One turning vector, and how many steps it has turned
The counts run from 0 to 74.
[171 107 115  99 133 124 149 112 143 149 105 185 133 105  98  94 125 135
 118 157 111 128 112 138 149 132 160 115 175 120 157 106 179 109] | 2
[179 104 126 105 132 143 167 106 131 148 112 174 144  97  90  83 152 107
 115 155 141 149  96 128 146 125 133 130 155 148 159 120 179 144] | 71
[184  96 139  82 119 149 186 101 157 132 109 185 139 112  97 104 154 115
 138 139 135 118 118 134 165 132 130 119 133 144 151 104 202 131] | 51
[153 102 151  87 114 153 160 110 121 153  75 172 128 132 111 139 136 114
 132 107 144 118 127 121 191  96 119 116 146 135 142 106 225 112] | 47
[199  82 138 116 118 130 163  88 117 166  73 154 110 113 132 146 129 130
 122 148 145 116 123 132 150  86 156 113 180 112 149 121 184 100] | 5
[169  89 130 113 130 118 173 122 128 156  82 164 151 136 114 113 140 128
 143 123 105  94 114 137 157 110 152 127 142 112 136  85 213 108] | 19
[161 107 166 118 109 134 151 106 120 156  66 157 135 109 101 133 141 113
 125 128 152 122 106 122 152  68 126 136 157 144 157 110 200 113] | 67
[170 112 152 109 103 147 144  74 102 146  95 162 121  93 101 120 125 156
  86 150 135 132 137 109 163  97 147 135 162 112 159 133 182  78] | 44
[190  96 139  98 115 142 150 113 147 165 115 182 164 107  86 123 135 136
 107 161 157 115 106 109 141 101 169 140 160 120 145 113 196 109] | 62
[190 100 156 104 129 121 154  85 104 161 109 168 146  96 101 139 155 145
 107 136 155 110 132 116 166  97 168 130 164 120 155 129 207 104] | 43
[194  89 112 105 131 119 162 125 144 141  90 174 145 111  96 113 122 118
 122 162 125 117  93 153 151 120 137 100 155 116 157  98 200 118] | 1
[177  95 133  89 122 122 178  94 139 134 121 190 151 109  92 122 144 142
  99 149 127 104 131 133 172 146 144 108 145 133 133  91 195  96] | 42
[182  87 140 112 120 117 182 124 155 139  73 178 156 106 117 113 129 116
 124 148 125 105 100 168 130 114 114 126 153 137 135 104 180 112] | 0
[180 118 129 109 121 131 165 116 114 156 102 173 169  99 104 111 152 115
 142 138 143 101 107 117 162 105 131 120 135 123 129 122 206 120] | 60
[183  88 144 101 100 148 181 109 146 139 113 172 150 123  94  99 162 117
 141 151 125 119 105 137 155 116 136 126 132 151 137 107 208 108] | 50
[195  87 162  94 125 162 158  93 132 132  99 154 153  94  99 112 147 147
 111 155 150 113 130 127 144 111 152 138 156 122 161 136 194 107] | 63
[159 104 161  95 119 155 159  91 132 151  96 152 137 107 129 150 146 124
 104 121 172 109 126 111 185 121 139 127 138 137 141 106 207  93] | 46
[160  59 141  88 108 110 149  84 124 142 111 163 132 120  88 110 135 154
  97 122 140 112 122 144 158  92 113 107 151 111 157 113 200 123] | 34
[152  86 156 127 109 114 166 107 130 146  60 159 131 122 112 110 118 108
 120 132 138 120 121 162 149  83 127 124 162 139 145 101 205 112] | 17
[194  78 148 101 131 146 169  99 140 130 118 166 145  93  94 101 169 142
 100 142 165 103 118 128 150 111 127 121 158 118 148 103 179 129] | 73
[174  99 146 114 113 128 178 112 130 127  85 171 160  98  96 101 117 137
 143 141 130 102 122 128 137 113 156 127 145 135 133 107 211  99] | 40
[154 121 140 105 140 155 180 115 143 149  85 159 145 108  71 120 161 101
 143 133 135 131 101 125 169 107 123 133 144 141 151 111 204 132] | 69
[169  79 127 116 107 119 151  83 112 146  63 167 122 122 104 123 124 136
 123 105 142 123 123 149 149  99 126 125 168 136 163  95 188 135] | 16
[184  79 152 108 121 139 162  97 135 122 109 187 154  90  92 102 160 136
 103 146 156 122 101 137 147 117 137 146 161 132 143 107 180 140] | 72
[191  91 139 111 124 141 163  95 113 153 104 162 122  99  94 112 164 146
 101 121 179 130 112 138 160 108 120 114 158 127 155  98 197 119] | 74
[167  82 137 103 116 133 163 104 107 166  83 164 125 128 100 132 125 147
  98 124 137 118 126 127 156  84 142 114 163 111 149 132 202  89] | 25
[172  78 147 102 109 126 174 108 143 144  67 163 144 124 109 121 106 115
 146 122 130 121 121 159 142 109 124 118 153 134 133 110 211 108] | 18
[194 104 143 116 119 116 145  74 145 148 100 162 139 114 112 111 121 130
 113 169 133 133 131 173 132 106 152 126 191 105 147 126 169 106] | 3
[159  94 159 107  94 130 154  86 116 142  70 155 117 102 106 145 130 138
 126 133 137 111 134 123 160  93 151 136 151 125 148 116 200 109] | 26
[170 114 153  98 107 165 157 103 140 133  76 176 142 101  98 106 126 108
 149 126 135 121 115 121 140 108 137 129 126 140 137 124 201 109] | 49
[193  79 144  95 114 134 185 114 118 121  74 176 166  86 115 119 129 100
 152 122 146  99 105 137 153  97 143 125 134 126 138 104 208 123] | 59
[182  78 151 100 119 128 141  89 113 135 107 132 138  84 109 120 156 135
 110 116 179  88 126 131 165 105 125 134 142 127 141 109 194 125] | 55
[172  95 121 112 146 157 160 107 151 145  96 206 137 138  84  86 142 144
 119 150 106 126 109 136 145 117 117 139 143 130 146 105 209 119] | 11
[141  94 143 103 101 118 161 102 110 153  69 180 141 123  90 112 122 129
 153 121 139 130 117 129 167  81 123 101 131  94 144  90 221 120] | 38
[193 113 127 102 137 147 158 117 139 142 111 165 142 108  91  98 135 128
 140 147 139 118 105 133 150 112 131 130 152 119 143 128 210 153] | 70
[181 119 113  95 112 142 163  99 124 169  95 184 152 109  90 114 156 133
 121 139 145 107  99 114 171 100 158 141 150 118 152 131 196 122] | 61
[183 101 128  87 127 122 178  79 137 132 108 164 146 104 109 130 139 136
 105 158 131 100 146 143 159 106 145 102 156 106 152 116 181  93] | 23
[178 109 139 119 117 130 171  98 125 154  62 171 115 131  97 155 125 130
 114 122 139 134 127 138 150  95 142 138 173 134 151 110 210  85] | 7
[177  95 182  94  98 134 154  79 131 140  83 151 148  90 123 139 126 143
 103 128 145 116 130 105 161 107 131 137 133 128 146 116 195  95] | 45
